In the rows, 128 means zero.
Families of rows that turns and mirrors carry onto each other, the same ones carrying the whole set onto itself: the rest of each named row's family, in list order
4 families of 8 rows
mil: [112 160 138 148 155 133 131 142 146 192]
tekat: [165 139 135 152 134 124 167 108 129 147]
vivov: [153 127 114 146 174 113 147 105 141 135]
Mema: [121 133 147 152 144 120  98 134 189 149]
veno: [110 167 136 138 163 111 111 144 170 159]
Sen: [ 86  99 108 117 129 117 130 155 156 129]
Gov: [ 69 123 136 144 107 141 106 156 132 143]
pezuz: [ 70 133 117 132 107 126 143 160 154 141]
sifi: [ 71 147 109 126 104 137 131 156 148 132]
zunil: [122 132  97 142 103 148 136 114 128  91]
zifo: [126 133  88 114 127 131 129 112  94 119]
dokil: [114 139 161 158 123 118 123 143 183 162]
Kag: [170 140 148 146 148  99 130 112 125 134]
Dobu: [ 86 118  86 119 128 139 137 143 167 138]
sozet: [ 72 133 120 132 128 133  91 156 142 125]
Sabon: [147 141 165 132 123 127  93 109 107 140]
bepe: [121 127  99 122 105 139 146 112  89 142]
gutu: [125 103 115 142 112 141 123 117 123  88]
Rim: [100 169 131 128 162 139 131 132 136 179]
Libin: [115 141 158 142 160 110 121 150 141 181]
rov: [104 122 115 116 115 126 153 111  91 152]
Zaboz: [155 142 161 154 122 122 108 102 113 153]
gosig: [ 95 124  82 139 125 126 152 139 171 148]
pufil: [169 139 117 147 159 132 147 103 136 137]
mazok: [169 154 141 141 146 111 116 108 119 126]
gobu: [127 121 120 134  90 124 150 123 103 105]
nug: [138 144 132 155 134 128  93 137 188 136]
zor: [ 85 140 140 142  93 155 110 157 127 140]
rudig: [154 173 143 156 122 131 122  98 121 153]
Dof: [138  97 123 160 104 127 126 130 131  97]
foro: [117 113 120 121 106 118 142 126  95 105]
did: [121 175 137 153 148 118 120 142 178 158]

Same family as Sen: tekat, zunil, zifo, dokil, sozet, Libin, rudig
Same family as Sabon: vivov, Rim, rov, gosig, nug, zor, Dof
Same family as pezuz: veno, sifi, Kag, mazok, gobu, foro, did

Families of rows that turns and mirrors carry onto each other, the same ones carrying the whole set onto itself: the rest of each named row's family, in list order
3 families of 6 rows
mezoz: [130 124  91 154 114 114 172 115  95 142 130 123 139 116 142 105 108  64
 126 168 124 159]
dig: [118 100 109 137 126 113 175 102  79 153 112 114 152 111 153 109 112  83
 142 144 148 166]
fiko: [112 147 150 132 161 143  72 122 122 118 134 132 107 113 115 147 157 146
 152 129 137 102]
Redi: [133 143  78 127 126 119 149 105 102 160 123 129 142 117 142 126 106  56
 126 154  98 159]
Muno: [127 144 153 137 137 123  96 131 147 102 130 137 127 140 128 156 164 155
 169 114 134 104]
darer: [134 120  87 151 115 115 163 119  96 141 125 123 138 119 137 109 104  57
 119 166 128 159]
Lemez: [133 121  96 154 117 113 166 114  93 133 127 121 141 117 140  99 108  61
 117 166 130 157]
geto: [128 147 145 136 134 126  97 133 151 113 133 140 123 141 129 164 163 154
 175 115 130 107]
gep: [121  97  98 131 123 117 169 109  86 165 110 116 146 115 149 124 107  77
 144 143 144 171]
porop: [125 120 160 122 131 106  85 148 130 100 124 127 127 143 101 152 167 144
 149 118 147 126]
gebup: [131 142 148 134 135 125  88 136 151 109 128 138 123 142 125 165 160 148
 166 112 134 106]
Bunas: [125 151 103 141 133 111 170  87  88 137 131 126 155 112 153  97 119  75
 126 159 102 150]
vor: [111 151 137 129 157 146  74 128 128 133 137 135 102 113 114 159 154 145
 162 130 130 108]
kib: [110 139 161 132 129 107 119 136 128 108 141 132 130 138 116 144 180 170
 174 128 131 130]
mur: [118 132 135 118 121 113  98 152 142 132 134 136 116 142 106 174 166 151
 175 124 126 138]
fita: [125  90 107 131 127 114 160 108  82 152 105 113 149 115 147 116 106  72
 132 140 153 166]
pov: [106 156 147 134 159 143  86 119 124 126 142 135 107 111 120 147 161 155
 166 133 130 105]
porot: [141 132 103 131 136 111 136 100  89 127 115 122 153 118 138 103 106  50
 100 149 117 148]

Same family as Bunas: Redi, porop, kib, mur, porot
Same family as mezoz: Muno, darer, Lemez, geto, gebup

